One vector is turned by the same rotation once a step. Each row is the vector after some number of steps, and that number follows the row.
The counts run from 0 to 305.
[ -3 -18 -18   5  21 -23 -41 -13  37  24  27  13   2  18  -3   1  22  -1
 -26  -4  25   3  24  37 -29  -8 -27 -20  15 -17  -1  33 -38   4  -4  33
  18]	7
[  8 -10  17   6 -20  -9 -44  13   9  12  28  -7 -46  20  -9 -10 -14 -24
   5  11  10 -34  11  -5 -38  22 -26  -9  27  -9   2  -5  19 -12  12  26
 -17]	81
[  6 -10  22   4  -7  -7 -12 -27  13 -50  19   3 -48  10 -34  -8  -9  -4
 -23  -6   0 -18  -2   6 -53 -11 -24 -14   7  10   7  23  10 -40   9 -11
  18]	145
[ 10  -4 -37   7  27 -11 -25   2  33   5  39 -19 -30   9 -10  17  14  13
 -17  15 -15 -21  20  22 -51 -32 -30 -16  12  13 -11  31 -19   2 -13  30
  13]	1
[  9 -11   1   3  23 -16  40 -12  15 -53 -21 -24   3 -22 -22   0   6  16
  -6 -10 -47   6  -6  -1   1 -54   2  -6 -20  16   1  31  -3 -10  -8 -36
  42]	209
[-29  33  16 -10  30  -8  39 -39  18 -43 -21 -13   7 -28 -25  -7 -15   7
 -16 -13  13   9   3   1  10   4  -9  -3 -19 -31 -12  20   7 -22 -13 -16
  15]	134
[ 16  -6  20  -4 -53 -14  25  -7 -18 -13 -45  13  27 -13  -6 -26  13  14
  26 -19 -16  -1   8 -16  23  27  13  50 -25 -16   4  -5  -5  -1  10 -22
 -22]	199
[  8  -2  61  -9 -32  -5  -6 -43  -5  -5   6  29 -28   5  -8 -33 -30 -21
  13 -10   6 -10  -9  -6 -31  28 -16  23  -4 -39  16  -1  -2 -45  10   7
  14]	150
[ 25 -61  -4  10   3 -29 -17   1  30  23  17  -3   1  27  -2 -12  36 -13
  27  -2 -18  -7  11  12  -4 -34  11   4  15  27   5  17 -11  19  16   7
  -1]	264
[ 25 -25 -48  18  28 -28  -4  -6  20   3   7  -1  50 -22   9  27  28   9
 -35   4  -9   9 -17  41   4  -9 -17  18 -17  -8  -9  22 -24  -6  -8 -20
  28]	247
[ 21  46  10 -13 -21  23  43   7 -40  -9 -11  15   9 -13   2  -6  -8  23
  -4  -2 -22   8 -24 -29  20 -14  30  13 -30  15  20  -8  18  10  -8 -27
  17]	211
[-20  10 -46  -2  50   7  -1   5  11  34  -6 -18  29 -18   1  34   2  14
 -29  12  41  24  14  19  28   0  14 -15  10 -20 -28 -21 -15  33 -10  23
  -1]	21
[-17   6   3  -9  15  -5 -10 -11  21  35  21  24 -24  22  -5 -28  19   3
 -12  -2   2 -17  26  11 -34 -26 -31  -4 -13  -3  -5  50 -54  -1   0  27
  18]	302
[-20   8 -11  -5  15 -12  26 -13  19 -67 -50 -33  14 -32 -30  -5  -8   1
   2   5 -15  -3  12   4 -15   7 -16   9  -6 -14 -19   7  17   3  -1 -31
  14]	128
[ 18  -8  16 -14 -34  11   1   2  -8  54  -8  23  19  17  34 -32  15  -1
  41 -20   0  11  14  -5  27 -11  27   8 -18  12  10  16 -14  34  27  19
  -8]	269
[-13   8 -49   4  36 -21   1  18   9  26  -2  15  19 -25   5  18  12  14
 -39  18  22 -12   7   9  -4  18 -15  20  25 -10 -23   0 -16  14 -33  18
  -7]	15
[ -4  21  30  -4 -33 -18  -4  -4 -21 -17  -6  25 -13 -11   0 -33  -3 -21
   6  -6  -8 -16  -6 -16 -32  30  -3  39   7 -22  11  -6   0 -28  -1  -1
 -23]	143
[  7 -24   7  -6   9  -6  27 -27  18 -27   9 -37 -13  13 -30  -6 -13  -5
   8 -33 -28   6  -1   1   3 -45   8 -28 -24  47  19  21   5  -4  38 -19
  23]	202
[ 14 -34  22  10  -3 -36 -59  -1  46  19  16  -4 -26  12  -6  -8  -9 -20
  -3   9  10 -22  -4  29 -53  23 -43  -2  36 -16  -2  15   0  -8  -1  31
 -14]	88
[ 12  -3 -20   6 -20  13  -4  45 -20  -1 -15 -12   7 -17  15  24 -14  -6
 -12   9   9 -17 -16   7   3  46   5  -9  17  -5  -3 -41  57   7 -13 -10
 -34]	98
[-29 -31  13  -3   8  14  -2   1  14  -4  -4 -19 -47  30 -28 -27   2   8
  34  -5  -9 -28  36 -13 -22 -41   9 -38  11  18  12  17  20  15  17   9
 -12]	50
[ -2  43  -6  15  17   9   2   9 -36  14 -15   9  11 -25  23  16 -20   4
 -35  23  38  -8 -14  -4   6  41   1  -7  22 -29 -16 -40  -4  -8 -22  17
 -25]	85
[-11  32 -22   0 -18 -17  32  -1 -15 -18 -28  19  24 -31  18  -2  16  27
 -32  -5 -20  -5 -12   1  -4  -7   9  43 -18 -10 -22  13 -29  -7 -23 -14
  27]	223
[  0 -25  48  -5 -21 -19  -6 -23  20 -10 -12  -9 -18  11 -14 -34  11 -22
  39 -19  15  -3  17   1 -18   0  -8   3  16 -11  -7  12  14 -10  23   1
 -35]	119
[-23  45 -18  -7  44 -10   2  -4  -2 -12 -15  12  11 -36  11   9 -11   2
 -48   5  34   2  -4   3 -13  47 -23  -1   9 -43 -15 -18 -16  -3 -40  19
   5]	78
[ -1  11   6  -7  17  11  38 -21  17 -30 -11 -27  21 -13 -20  12  -8  -1
 -11  -8  -9  23  -6   4  39 -33   4 -13 -30  16  -5  24   5  -3  20 -43
  23]	203
[-16  43   3  -4  20  14  21 -12 -19 -38   1 -17  -9 -30 -27  11 -38  -1
 -45  25 -11  14 -28  -4  10  10 -10  -4 -15   7  -7 -11  22 -23 -20 -34
  25]	147
[-16  38  15 -11 -32  36   5  31 -43 -12 -14  26 -39   8   9  -9 -15   3
  13  13   1 -30   8 -33 -24  35  12  -7   6 -14   2 -24  19   4 -19  26
  -7]	67
[  2  -2  21  -4 -30  15 -39 -13 -15  31   6  12  -3  12  18 -21 -18 -16
  15   4  36   9  -2   4  11  40  -4  -5  28 -20  -2 -30  27  -7  -5  26
 -34]	93
[  7  16 -17   5 -25  15  41  22 -38 -37 -26   5  19 -22  16  -6  19  29
  -9  -2 -47 -14 -20 -21 -23   3  22  26 -14   9  10   2   8   0  -3 -37
  27]	217
[ 17 -33  22 -15   7  -8   1 -45  31  14  14 -15  26  19 -18 -14 -14 -19
  20 -21   2  33  -6  18  38 -27   5 -21  -8  -1  11  13  -8 -20  37  -7
 -16]	189
[ -7 -12  47 -10  22 -29  21 -39  38 -31 -10 -10  -6   7 -28 -38  -2 -15
  14 -18   0  24  20  11   6  -2 -11  -6   3 -12  -1  31  -1 -16  24  -7
 -17]	126
[  0   3 -41  12 -11  -7 -20  39 -17  21 -21   9  20 -24  24  24  37  18
  -9  12   5 -15  10   6  -2  21   0  19  28 -27 -17 -18  -7  21 -28  11
 -23]	16
[ -9  15  24  -2 -27  32  32   1 -29 -31 -39 -12   5 -17  -8  -6  -6   7
   8   6 -10 -10 -10 -44  26  17  19 -12   6  -1  -6 -42  48   0   6 -38
 -26]	123
[-52  12  -7 -16  49  22  23   8   7 -25 -18 -28 -14  -1 -18   8 -16  18
 -10   5  18   9  23  -7  10 -21   3 -40  -1  -6  -4  11   5  31  -9   5
  15]	52
[ 28  -7   2   5 -42  14 -27  -5 -36  63  44  22   0  36  22  -8 -13  -6
   4  -7   1  13 -11  10   8  12   2  -4  -4  22   9 -12 -19 -16   8   3
   8]	244
[ 12  -6  -3   0  -7  15 -27   6  -1  53  49  18 -15  47  19   0  -7 -11
  11   7  19   1  18  11  -1  -8  -8 -24  11  12  15  -8  -7   8  -8  30
  12]	12
[ -8   5 -13  -2  10  10  21  36  -7 -22 -44 -13  -4 -36  -1  13  18  31
   9  -2   1 -20   4  -9  -3   9  32  -5  13  -6 -12 -23  24  45 -19  -5
 -34]	41
[-37 -20 -14  10  29 -10  14  21  37 -18 -49 -26  21 -44  -5  11  13  20
  10  -5  -1 -11  38  10   2  -5   7   7  22   0 -15   1   1  41  -9   4
 -35]	40
[-27   6 -17 -12  41  -2  19 -24  22   2   6  -5   4  18  -4  -9   1   3
   9   1  -6  32  25   4  24 -45   2 -33 -28  27   2  36 -33  30   9  14
  34]	284
[-42  35   1  -9  59  -5  26  -9  21  -6 -42 -16   4 -28 -12 -17  -5   8
   4 -18  21   2  30   0  17 -12  12 -24   3  -9 -20  12 -10  20  -3  13
 -14]	46
[-26  19 -26   1  31  -7  14  -5  12 -43 -13 -12 -11 -27 -13   3  -5  18
 -28  20 -10 -29   8  -5 -32  -1 -25  -2  22  -9 -20   4   6   2 -44   5
  -2]	65
[-10  10  -5 -11 -13  14 -10  28 -18  52 -30   4  16  -6  31  -7   4  -5
  17  -5  28   1   7 -16  39  20  31   3  -8   2 -12 -25  11  50  -9   9
 -49]	29
[-10  34   8   5 -11 -13  -8  14 -20   4 -22  24 -12 -18  17  -4   8  20
 -26  18  18 -31   4   0 -23  63  -1  19   9 -42 -26 -16 -13  -1 -39  18
 -17]	79
[-28  51   1 -29   4  28  24  14 -32   1 -28  -2 -20 -12   5  -2 -26   7
 -11   7   9  -7   4 -36  10  21   9 -13 -19   5   3 -23  22   7 -23  17
  14]	60
[-41  -3  -9   0  51  11  17   4  18 -33 -10 -34 -41   1 -24  -1 -12   7
  -9  19  -6 -15  12  -7 -20 -34 -11 -42   8  10  -5   3  11  20 -19  15
   1]	58
[ 40 -25   7   5  -6  -8 -24 -23  -5  44  47  25  30  29  14  -1   2 -14
   7 -19   9  23 -11  20   7 -11  -5   1   3   0  12  21 -40 -20  14  16
  14]	245
[ 40 -28  42 -11 -49  -1 -19 -17 -15  31   5  21  31  23   1 -24  -7 -25
  25 -33  15  14  -6   3  32  15  13  16  11 -16  11  -7  15  -8  25 -11
 -11]	181
[-15   4   1  -9  15 -31  19 -24  30 -39  -9  14  11 -11 -30   1  11  10
   1 -13 -16  17 -12  21 -16 -26  -3   1 -20   4  -3  48 -37 -17  21 -31
  32]	215
[ 23  -7  16  -1 -35 -16 -16 -11 -15  40  35  49  12  26  10 -19  18   4
   7  -1  10  -1  -4  12 -27  18  -6  19  -4  -8   5   1 -37 -27  16  15
  28]	238
[ 29  -1 -13   6 -35  -6  17  22 -16 -27 -45   9  40 -26  12  17   3  19
  -2  -1 -15  -6   1  16  24  11  37  32  -2  -9   2   2  23   4   8 -32
 -22]	192
[  0  34  12 -25 -51  22  20 -12 -42   4  -3  36  -4  25  11 -27 -17   8
  15 -10 -16   7 -10 -39  11  -1  16   5 -26   5   9  11 -16 -10  17 -11
   3]	212
[  7  14 -17  10   8 -16  34   1   5 -52 -32  -7  16 -23  -9   5  22  17
 -16   0 -41  17  -3  -1 -12  -7   9  21 -27   7 -11  26 -12  -6  -1 -30
  19]	216
[ 12 -12 -48   1  32   3  21  20  -2   0  -5 -38  19  -9  18  24   7  15
 -10  -6 -20  22   5  26  44 -44  20 -28  -5  30   4  -1   0  43   1 -24
   7]	266
[ 54 -26   9  -2 -60 -14 -19  11 -22  -3   9  21  17   6  18  -6   5 -11
   1  -6 -12  -8 -35  11 -10  28  -3  32  15 -19   6 -13  10 -14  11  -7
 -19]	168
[  1 -18 -14  10  36  -7 -20   9   9 -17 -28 -28  22 -38 -14  23  -5  -7
 -13  -8  36  -5  -2  32  26  39  -3   2  13 -32 -27 -23  16  12  -6 -16
 -25]	103
[  8 -21   8 -19 -25  19   0  -4  -4  33   2   1   7  46  11 -24   2  -7
  46 -12   1  22  20 -14  38 -39  36 -16 -15  23  26  11 -27  17  29   7
  -9]	276
[-10  -1 -34   1  24  -4  29   4  19 -13 -45  -8  35 -30   3   3  21  30
  -2  -6 -12  -2   6  -2  18 -31  11  12  -7   1 -21  18 -22  21  -3  -9
  -2]	279
[ 35  39  29  -6 -45  30  -1  -1 -55  -3  23  12  -8   9  10   4 -28   6
  -6  25  -8 -11 -27 -17  -9  30  -1   3   4 -15  -2 -40  26 -27  -6 -26
  -9]	155
[ 17  47 -20   3 -11   5  25  10 -42  22  19  20  20  -1  12  24  -6   5
 -34  11   2   6 -30 -18  12   5   6  14 -22   0 -11 -13 -13   0 -21 -26
  28]	236
[-42  34 -25   0  37   6  41   2  23   4 -25   9  18 -12 -13   4   9  21
 -10  -7   2   6  16  -3  26 -25  25   3 -29   6 -24  20 -33  26  -3   8
  17]	285
[ 28  -8 -24   4  -3  -2  11  12   3 -30 -19 -19  45 -58   0  34  12  -5
 -13   5 -15  11 -18   8  35   1   7  18  -4  -1   2 -10  46   2  -3 -51
 -20]	185
[ -2  44  44  -9 -37   9   2 -18 -55   2   8  33 -14  14   7 -26 -14 -18
   6  -4   7  -9 -12 -23 -12  55  11  18  -3 -23   1 -17  -1 -41  -2   3
  13]	149
[ 20  -4  21  -2 -31   9  -6 -24 -12  -1  43  26 -22  26 -16 -10  -7  -4
  -5   6 -22 -11 -15 -10 -43 -31 -16 -13 -15  31  29  26 -11 -19   9 -13
  21]	226
[-34 -25  -8   2  49 -19   3 -20  37  -7 -32 -17  -4  -2 -18  -8   9   9
   4  -8  25   2  38  19  23 -23  -8 -20  11  -8 -22  16  -2  28  -4  19
 -20]	39
[-36 -26  17 -14  31 -14 -17 -27  38  22  -9 -17  -9   6 -23 -14   6   0
  41  -8  34   8  30   3   5 -21   3 -25  -2  -2  10  14 -25  23  23  29
 -15]	38
[  3 -25 -19  15  30 -32 -21  -7  36 -27  -5 -27   7 -27 -15  20  -2   1
 -31   7  13  -6  11  21   2  24 -23 -14  28 -37 -10 -12  23  -2 -13 -11
 -14]	96
[ 44 -33  12  -5 -36  12  14  19 -22 -11 -17  -2   5   4  11 -15   3   1
  29  -5 -23 -15 -24 -12  13  -7  28  27  -9  17  19 -11  34   0  25 -33
 -34]	193
[ 42 -17   6   9 -50   5 -16 -14 -12   7  37  28  -6  33   7  -5  23  -4
   4   5 -29 -19   2   9 -28  -9 -20  21   4   5  21  37 -22 -19  14 -11
  14]	232
